Small tables with named rows and columns. After each table, cells are looked up by row and column.

Nidedek:
|  | Lasivaf | Karitez |
|---|---|---|
| Fuz | 332 | -148 |
| Tis | -389 | -319 |
| Nav | 137 | 109 |
| Lep | 50 | 252 |
| Mokoz | -65 | 566 |
| Lafo | -611 | -284 |
| Nog | -475 | -388 |
| Zosu | -306 | 11 |
| Sor | 179 | 95 |
| Luv | 182 | 203 |
| Zofadeg | -137 | 482 |

Lep, Karitez => 252
Sor, Karitez => 95
Zofadeg, Karitez => 482
Nog, Lasivaf => -475
Nav, Karitez => 109
Zosu, Lasivaf => -306
Fuz, Lasivaf => 332
Zosu, Karitez => 11
Nav, Lasivaf => 137
Luv, Karitez => 203
Lep, Lasivaf => 50
Fuz, Karitez => -148
Tis, Karitez => -319
Luv, Lasivaf => 182
Zofadeg, Lasivaf => -137
Mokoz, Lasivaf => -65
Which row has the largest Lasivaf? Fuz

Table Lave
         Refama   Rel  Zizaf   Rik  Lekud  Fafegu   Nak  Gizoga  Vifu  Kobomin
Gulipev    3354  6808   4739  6000   5872    5334  5916    4201  6000     4844
Bidiger    6417  1860   3699  7760   6740    7668  6644    3384  7315     3553
Pofop      4438  4827   2513  3309   4316    2180  5037    3847  4343     2392
Datag      4370  8287   4166   871    967     396  1301    5504  1103     4448
Fov        5236  4880   1637  6195   6568    4709  7508    2587  7073     1684
Guf        4702  5276   3978  4966   4877    4571  4885    4565  4980     4148
Peg        2716  5298   4795  4529   5321    4313  6153    2918  5293     4462
Luzi       5743  5557   4498  3033   2835    3241  2205    6606  2600     4909
Bev        5183  5643   4736  5713   4498    4947  4627    4131  5348     4528
Kadop      3551  4661   5796  5918   5309    5577  5092    4326  5593     5414

Fov, Refama => 5236
Datag, Rik => 871
Guf, Nak => 4885
Guf, Fafegu => 4571
Luzi, Fafegu => 3241
Pofop, Gizoga => 3847
Bev, Gizoga => 4131
Bev, Rik => 5713
Bev, Lekud => 4498

Nel:
,Bal,Fasos,Notut,Ragi
Vuz,206,228,193,174
Banapaz,64,37,56,57
Buzela,165,211,174,187
Dafivi,97,81,98,109

Fasos of Dafivi is 81
Fasos of Vuz is 228
Fasos of Banapaz is 37
Ragi of Dafivi is 109
Notut of Banapaz is 56
Ragi of Vuz is 174
Ragi of Banapaz is 57
Bal of Vuz is 206
Bal of Banapaz is 64
Notut of Dafivi is 98
Which row has the largest Notut? Vuz

Beg:
|  | Mufovep | Ruvod | Zilakun |
|---|---|---|---|
| Gutenip | 70 | 239 | 193 |
| Giki | 142 | 142 | 77 |
| Nosona | 110 | 167 | 109 |
| Sor | 190 | 66 | 188 |
| Midabuk | 83 | 238 | 130 |
| Lefe | 132 | 165 | 121 |
| Lum | 153 | 133 | 145 |
| Tos | 115 | 119 | 22 |

Midabuk, Ruvod -> 238
Sor, Mufovep -> 190
Lum, Ruvod -> 133
Gutenip, Zilakun -> 193
Lum, Mufovep -> 153
Nosona, Ruvod -> 167
Row with the largest Ruvod: Gutenip

Table Kopu
columns: Gifa, Patasov, Beledo, Taz, Vod, Vof, Giz, Tep
Pamapun: [11.828, -18.960, -12.566, -17.095, 51.057, -48.673, -19.236, -17.739]
Nuv: [-27.091, 23.830, -21.852, 18.257, 35.259, -15.829, -31.983, -24.718]
Dav: [8.770, -38.164, 4.339, -35.922, -42.165, 6.703, 15.776, -3.440]
Basevar: [5.987, 10.060, -11.157, -4.530, -37.093, -27.288, -14.036, 4.349]
Lokezon: [-8.715, 4.843, -4.177, -6.964, 26.652, -74.598, -57.898, 7.558]
Kovisi: [-37.377, 9.746, -8.483, 12.365, -70.730, 21.394, 23.940, 10.422]
Kos: [-20.307, 17.234, -25.538, 19.976, -19.196, 1.850, -15.713, -20.153]

Taz of Kos: 19.976
Gifa of Kos: -20.307
Vof of Kos: 1.850
Vod of Kos: -19.196
Gifa of Lokezon: -8.715
Patasov of Kos: 17.234
Beledo of Dav: 4.339
Giz of Kos: -15.713
Beledo of Nuv: -21.852
Giz of Dav: 15.776
Patasov of Dav: -38.164
Gifa of Dav: 8.770
Vof of Lokezon: -74.598
Giz of Basevar: -14.036
Patasov of Lokezon: 4.843
Vod of Nuv: 35.259
Which row has the largest Beledo? Dav

